X: a few groups of rows, each row roughly a mix of its group's hidden directions
X (135 x 10)
[[ -4 -25  -6   3  15  -1  -1  -8   8 -16]
 [-20  -1  13  17  -7 -11  -1   6 -11 -11]
 [  9  17   1   5 -28   7  -6   7  -5   3]
 [ 11   3  15   9  -5  11   9  19   1 -16]
 [ -6 -15   4   5  17 -10  -3   9  20 -11]
 [ -6  -1 -24  -5   6 -24   1   6  -1  -4]
 [ -3 -10   4   0  14   2 -13 -22  -2 -18]
 [ -4   0  -9 -22   7   6 -19  -7  -2 -15]
 [-10  -1   9 -17  16   0  14  16  -6 -10]
 [ 17   0  10   4  16  -8 -13  15 -13  -7]
 [-21  -3  -9  -1  -5  -6 -12 -22  -2  11]
 [ -8  12  -5   8   0 -11   7  21  -2 -20]
 [ 14 -23  -9   0   6 -16 -13   0  -5  -2]
 [ -6  14  21  12  10   0  11  11 -13   5]
 [ -2  20  -6  -4   2  10 -11  -9   0 -24]
 [  5 -23  14   8  -3  -1  -9   6  16  11]
 [-23   9  -3 -10  -8 -13  -6  -4   6 -16]
 [ 10  16   6 -11   3 -23  -8  15   0  -1]
 [ 13 -10   0   0 -10  10 -12   6   4 -25]
 [  4  -9  -3 -13  -4   0 -21   9  -8 -20]
 [ 19 -11   7   8 -16  21   4  -2  -1   3]
 [-10   0   6  21  -5   0  14   9  17  12]
 [  4   6  31  13  -4   1  -7   8   2  -4]
 [ 17 -15   9   5 -16   6   6  14 -10   9]
 [  2   3   6  -5  -7  26 -12   8 -13 -11]
 [  3 -23   3   4  17   4  -9 -13  11  -9]
 [-10 -15   0  -8  14  -3 -16 -15  -4 -15]
 [  6  21  11  -6 -15  -3  -9   2   5  19]
 [ -5  -4  10  22  -5 -13  -6  -9 -14  14]
 [-22 -10  -2   8   0  -3  -7 -16  -8  16]
 [-10  -6 -25   4  -3  13   5  -4   2 -18]
 [ -9  -3  23   9  16   6   8   2  -9 -14]
 [  0  -9  -4  -4  14  -4  -7 -15  26  -6]
 [ -9  16 -10  -2 -15   3  12  21   4   7]
 [ 11  -1 -16 -16  -6   7  -2  -7  -9 -22]
 [ -3   7  -3 -14  -3   3   9  -2  10  29]
 [  1  -1   8 -29  10  -3 -12   8   9   0]
 [ 17   3 -11  11  -4  -5 -13 -17 -16  -8]
 [ 20 -17   8   9  -7   2  -5   9 -12 -14]
 [-18 -16   5   5  -6  14  18  -8  -4  -7]
 [ 13  -6  -5  17 -17   3  -8  -1 -15 -14]
 [-11 -18   1   2  22  -1 -16  -8  -4   2]
 [  7 -24  11   5  -2 -20   1   4  -8  -9]
 [ -8 -12   0   1  -9  -4  13 -22 -19   5]
 [ -2  10  -9   6   9 -21 -15 -17   4  -8]
 [  6   7   5 -14  13  -3 -11 -16  22   2]
 [-18   7 -10  17   0  13  18  -3  -5  -7]
 [ -3  -9  -2   1  19  -1  -8  -1  28  -2]
 [ -1  -4  -4  14  -7  27   9 -12   3  -8]
 [-22  -7 -17 -13  -8  -1  12  -9  -1  -7]
 [ 17  -1  14   4  -1  19 -11   6  -9 -14]
 [ -2 -27 -17   0   8  -5  -4 -13   5  -4]
 [-16   4  18  13   9   6  16   9   0  10]
 [  8   0   1   5  -2 -31  -6  14  -6   0]
 [  4  -3 -21  17 -10 -15  -3  -2   0  14]
 [-11   6  21  -1  15 -14 -12  -1  11  -6]
 [  2 -10  -8  -2  -5  12 -10 -11  27   4]
 [ -7   5   1  -5  -6  -4 -16   0 -29  -7]
 [-20 -18  -5  -5   3  -5  18   7  -3 -10]
 [-29  -4  -5  -3  -4   3  -9  -7 -15   3]
 [ -1  -4  -2   3  12 -13 -17  -2 -20  17]
 [ 25   0   8  -3  -6   3 -15 -17   4   7]
 [  5  -4   4   9  13 -12  -5  -4 -18 -22]
 [  5   5  12  -9   8 -12 -21  -9   3 -16]
 [  4   1 -16  12   4  14  10  21  13   1]
 [  0 -26   4   5   3   2   0   8  23  -1]
 [ -8  -8  -9  24 -10  -1  13   9 -11  -8]
 [-20 -20   6 -10   3  -5   2  -2  18  -4]
 [ 11 -19 -15   8 -13   0  -7  -7   1 -16]
 [ 19 -17  -3   2  -5  -2 -18 -11  -2 -14]
 [  4  21  -7   3 -17  -7   4   5  14  16]
 [  8   0  19  12  16  12  -8   1 -12 -11]
 [  3 -17  -3 -10   0 -14 -22   8  -3 -12]
 [ 15  -3  -9 -12 -10  12   1   0 -13 -21]
 [ -3   1   5   7  16  -8   9  27  10   1]
 [ 16  -3   1   7  -4 -27 -14   5   1  -6]
 [ 12  -6   2   8  19  10 -13   6  10  18]
 [ 10   5  -3  22 -12 -16   3   5 -16   1]
 [ 11  -8   7   0  19 -15 -15  -2  -4 -15]
 [  8  -7  -6 -13  -4  27   6 -13  -1   5]
 [-21  21  12   3  12   0  12   1   0   0]
 [ -7 -23  -3   1  20   5   1 -14   0  11]
 [  7   1   7  25   1  -3   7   8 -18  13]
 [ -5 -13  -5   0  21 -20   6  -4  -8 -12]
 [ 13   1  16 -12  -6  14  -2   8  -6 -20]
 [ -1 -11   0   5   0  28  -4  -1  19  -1]
 [  0  -3  -5   8  -9 -14  -4  21 -18 -13]
 [ 13   9   1 -16 -22  13  -2  10   7   4]
 [  2 -14  -4  20   7  -9 -13 -20   0   5]
 [ 16   6 -13 -14  -3  -4   3  11 -21  -8]
 [-11   4   9  20  -1   3   6  25   0   8]
 [ -1   0   7  29  -8   3   6   2  -1  18]
 [ 19   4   5   4  -7   2 -22 -20   1   2]
 [ -8   9   4 -22  -7   3   5  18  16   2]
 [ -7 -27   6   0 -10   8  15   6  -8  -3]
 [  4  -2  -8 -23  16   2   1  11   2 -18]
 [ -4   1  -5   8  -9 -11  -3 -21   6  22]
 [-17  -1   1 -16  13 -15   4  16   1   8]
 [  6   6   4 -19  -1   8 -12  15   2 -21]
 [  4  -6 -17   6  -6  -4   1  13  27   2]
 [  2  -7   3 -10   6  -5   6   2  18  27]
 [ 22  -8   5  -3  17  -5 -15  -9   4 -10]
 [ 14 -11 -27  -5  -3  -9  -4  -3 -11  -5]
 [-23  -8   3  -8   4  13  -2  -6  18  -9]
 [ 17  12  -7  12  16 -11 -15  -1   7  -7]
 [ -5   3  16   1  -3  20 -11 -13 -12 -13]
 [ 14   0  21 -17   5   3 -15  -1  -2 -12]
 [ -2   8 -10   6  -4   3  21  16 -15  11]
 [ -5 -15  -5  -9  20 -13 -10 -15  -6  -4]
 [-10 -16 -10  -7   1  22   7 -11  12   4]
 [ -3 -16   4  -1  -2 -10   8   9 -12  25]
 [ 10   7  17   8  10   9  -8 -18 -15   5]
 [ -3  17  -7  -5 -19 -18  -1  12  11   6]
 [ -1   3  20  12 -12  12   7  13   1 -16]
 [  9 -13 -25  -2   2  -4   2  -6 -16 -10]
 [-12   0   3   2  13 -14  -6  -3  -8 -26]
 [ -8   0   1  -2   4   7   0  20 -27   5]
 [  2  18 -15 -15  -6  -9  10  11  14   2]
 [ 23   1   4  22 -15  -2   2  -7  -4   6]
 [ 22  -8   6  10  -4  -6  -5 -16  15  10]
 [  8  -8  -4 -19   5   6 -11 -15  -2 -20]
 [  5   9  -1   1   7 -20  14  22   7  -2]
 [  2  -1  11  -4   4   1  16  -1   7  30]
 [ 20 -13  -4  -8  18  11   4  -8  13   4]
 [ 13 -11  -5 -22  -9   2  -1  17   1 -13]
 [ 12   8   8  14  -7 -11  19  16  -1   4]
 [ -7   6  -6  -8  -9  -8   9  22  12  17]
 [-10   6   2  -2   2  -3   8  -4 -30 -14]
 [-11  -3 -16  19  -1  -5  -6 -17 -10 -10]
 [ -4 -20  -8  -7   1  11 -18 -12   1 -14]
 [-12   2   1 -17  19 -13  -2  -3  17   7]
 [ -1   8  -3  -7  -9  20   6 -15 -19  10]
 [-16 -11  -3   0  14   6 -23  -9  -5   8]
 [ -7  -7  -3 -22  11  -8 -22  -7   2  -3]
 [-15   4  -3   3  12  11  16  23   4  -2]]

the two rows of each list that fit no group, in list order (the others fit one group, some only roughly)
  * Q789: [  5  -7  19  -7  18  -8  -1 -15 -16   0]
  * Q135: [ -2  -5  -1  -9 -10  17  22   7 -10 -14]
  * Q354: [ -2  17 -16  -5 -12  15  13  -8  -5  10]
  * Q871: [  2 -10 -10  -9  -8  -8 -12  -4  19 -20]
  * Q791: [ 18  24  10 -14  -2  -4  -4   9  -1   1]
  * Q407: [10 -1 -5 -5 -8 16 25  0 -5 14]
  * Q475: [ -4 -17   6  -4  -1 -18 -14 -19  -2   9]
  * Q582: [  6   6 -12  -1  -6  14   8  17  17 -15]
  * Q719: [17 17 -3 -9 -9 -9 12 18 -7 -6]
  * Q4: [ 0 -3 20  5 10 10 11 12 -7 18]
  * Q856: [ 12  -6  -6 -18  22   3 -12  -1  12  -5]
 | Q475 Q582
  * Q46: [-24   7   5  -6  -1 -19   1   3   1 -16]
  * Q828: [11  2  8  4  0 17  3 26 -9  7]
  * Q432: [  3  -5  16  15   9  -7 -16   8 -18  -6]
  * Q548: [ -3 -11  -2   1   0 -15   7  26   4 -14]
  * Q294: [-16   3  -5 -24   4  -1 -14   3  15  -2]
  * Q529: [-6 -4  6 19 17  4 10 -9 -7 19]
  * Q632: [ -3  11 -11 -13  -9   3   5   0  26 -10]
  * Q621: [  4 -13 -20 -25  -5  -1   2   6   7   4]
  * Q65: [-10   3  -8 -14   5  26  -3  10   8  -8]
  * Q920: [ 14 -12 -14   7 -19  15  -6  -4   8  -6]
  * Q322: [17  7  5 17 13 13  9 -3 10 12]
  * Q955: [-14  -9   9 -19   7  -2   5 -16   5  15]
  * Q873: [  8  24   5   0  -5   0   2  -7 -16  17]
 | Q294 Q322
  * Q747: [ 18  -7   8 -15  23  -4  -6  -6   8   2]
  * Q940: [ -1  -3  -9  14 -12  -5  -8  -5 -28   3]
  * Q962: [ 22  11  12  -6   1 -10  -2  -7   7  18]
  * Q400: [ 16   3 -14   7   6   8   4 -12 -23  -2]
  * Q368: [-12   3 -15 -22  -5   0  -4   1 -20  -5]
  * Q520: [ -5 -20  -2 -18   9 -10 -18  -1   4   4]
  * Q674: [ -1 -11  -2  -4 -11   5 -14   6 -26  -9]
  * Q250: [  8  26   1  -9  -9  -4   2  -9 -17  -3]
  * Q513: [  8 -19  -4 -11  -9   1   0  12   3 -22]
  * Q800: [-2 -4 31 -9 -7  3 -3 -7 -6 11]
  * Q36: [10  2 -5  2  5 -6  1 15 26 15]
 | Q747 Q250
  * Q637: [ -3  -9 -18 -16   9   4   1  12  20   0]
  * Q316: [ -1   1   2 -10  -8   8  17  24  -5 -14]
  * Q805: [-12   1 -10  -4  12  -3   7  21 -13 -15]
  * Q734: [ 13 -11 -15   7   7  20  -7  -8  13  -3]
  * Q869: [  5   5  -9  12 -15 -14  -6  19   8 -14]
  * Q773: [ -5  10  16  15  11 -11 -13 -15   5  -5]
  * Q477: [  1  13 -11  -6  -3   2  21  13  19   5]
  * Q296: [ 11 -11   2   0 -13  18  -7 -20 -12  -1]
  * Q615: [-23   2  -1  -7   5  -2 -19   3  -5 -17]
  * Q344: [-19 -10  17  -8  15   4  10  -2 -11  -3]
  * Q335: [ 15   4  -8 -11  15   2  -9   3  24   3]
 | Q637 Q805
  * Q496: [ -4  17  -3 -13   6  -8 -16  10  -6 -18]
  * Q725: [ 18   2 -23   4  -8   1  -8 -15   8   3]
  * Q838: [-22 -13 -15 -10  -8   3   4  10 -10  -8]
  * Q745: [ 17  15  -6  -9  -4  10 -16  -4  -8  15]
  * Q785: [ 10 -14  16 -13  -3  10  -3  11   2 -19]
  * Q333: [ 10   1  18   7   4 -21  -5  19   3   3]
  * Q760: [  2 -10 -17   3  -2  12  -8 -21  15  -7]
  * Q45: [  5  16  -5  -5 -22   2  -5 -18  -9   8]
  * Q430: [ 12   0   6   3  19  11  -3  -7  -3 -24]
  * Q812: [  7   3 -13   4   7   8  -3 -19 -21 -12]
  * Q406: [ 14  -8  12   7   4  25  -6   8   6 -11]
  * Q289: [  6  -1  -7  -4   4 -17  12  10 -21  15]
 | Q838 Q430
  * Q867: [ 17  17   5  17  -3  10 -10   8  -8  -9]
  * Q420: [ 15 -10   9   6  -5  12   1  14  17  16]
  * Q626: [-13   9   1  -7   8 -20   4  11 -12  17]
  * Q202: [  1  10  -8  -7   6  15  -6 -27  -7   5]
  * Q907: [ 12  14 -11   0   6 -15 -15   7 -16  -9]
  * Q526: [ -3  -4 -20 -23   0  -8   4  10   9 -10]
  * Q423: [ -8   2 -13   4   4  26  -2  -8   5 -16]
  * Q458: [ -5   7   9  17 -21  17   4  -1  10   6]
  * Q177: [-12  -4   2  -2   0 -27  -1  11   6 -16]
  * Q100: [ 19   9   3   9  -6   5  16  14 -16  -6]
  * Q751: [-15  -2   5  -3  -9 -16   2  19  18  -3]
  * Q568: [  4  13 -18  -1  11  -5  16  11   3  17]
 | Q907 Q100
  * Q103: [  7  25   9  -2  -9 -16 -10  -2 -13  -1]
  * Q390: [  1  26   2   2  -9   3 -13 -19  -1   0]
  * Q317: [  2  17   1   9 -28 -11  -3  -6   2   4]
  * Q234: [ 11 -10  15   8 -20 -10  -8  12   9   0]
  * Q817: [  4  -2  14  10 -24   6   0  17  11  -1]
  * Q781: [  3   4   8  12 -16  -1 -18  11   5 -19]
  * Q355: [-24   8 -13   6   0   7   4   1 -13 -15]
  * Q204: [-11 -11  -1  22  17  12   9  -1  -8   3]
  * Q206: [ -1  24   1 -21   2   1   0   5   0  17]
  * Q735: [ 25  -9   0   0  -8  11   8  12  -7 -13]
  * Q850: [-11 -25   5  -3   0  15  -1  -3  14  -9]
  * Q906: [-17   2  -4  -5   6  -8   9  10 -21  15]
 | Q204 Q735
  * Q628: [ -4   6 -14  -1 -16   0 -11 -12  -6 -23]
  * Q307: [-11 -22   7 -12  15   4  12 -11  -4   2]
  * Q531: [ -7  13  20  -4  -3 -16  -8  -1 -16 -11]
  * Q304: [  1  -4  -1   1  10  13  12 -12 -21 -17]
  * Q511: [ -9   0  13  -8  19  21   7 -12   0   5]
  * Q515: [ 16  -7 -13   3   6  25   5  -5  -1  12]
  * Q909: [  0 -11  13  -1   2 -15  -3 -12 -20 -16]
  * Q286: [  9  -6 -28  -8  -1  12   6  -6   9  -9]
  * Q835: [ -9   9  18  10   0   9  -7  -3 -24   0]
  * Q483: [  5  21  -6  11  -4   6  -7 -22 -10  -3]
  * Q147: [ -3  19   6   2  -3 -10 -16  16 -14  -9]
 | Q286 Q835
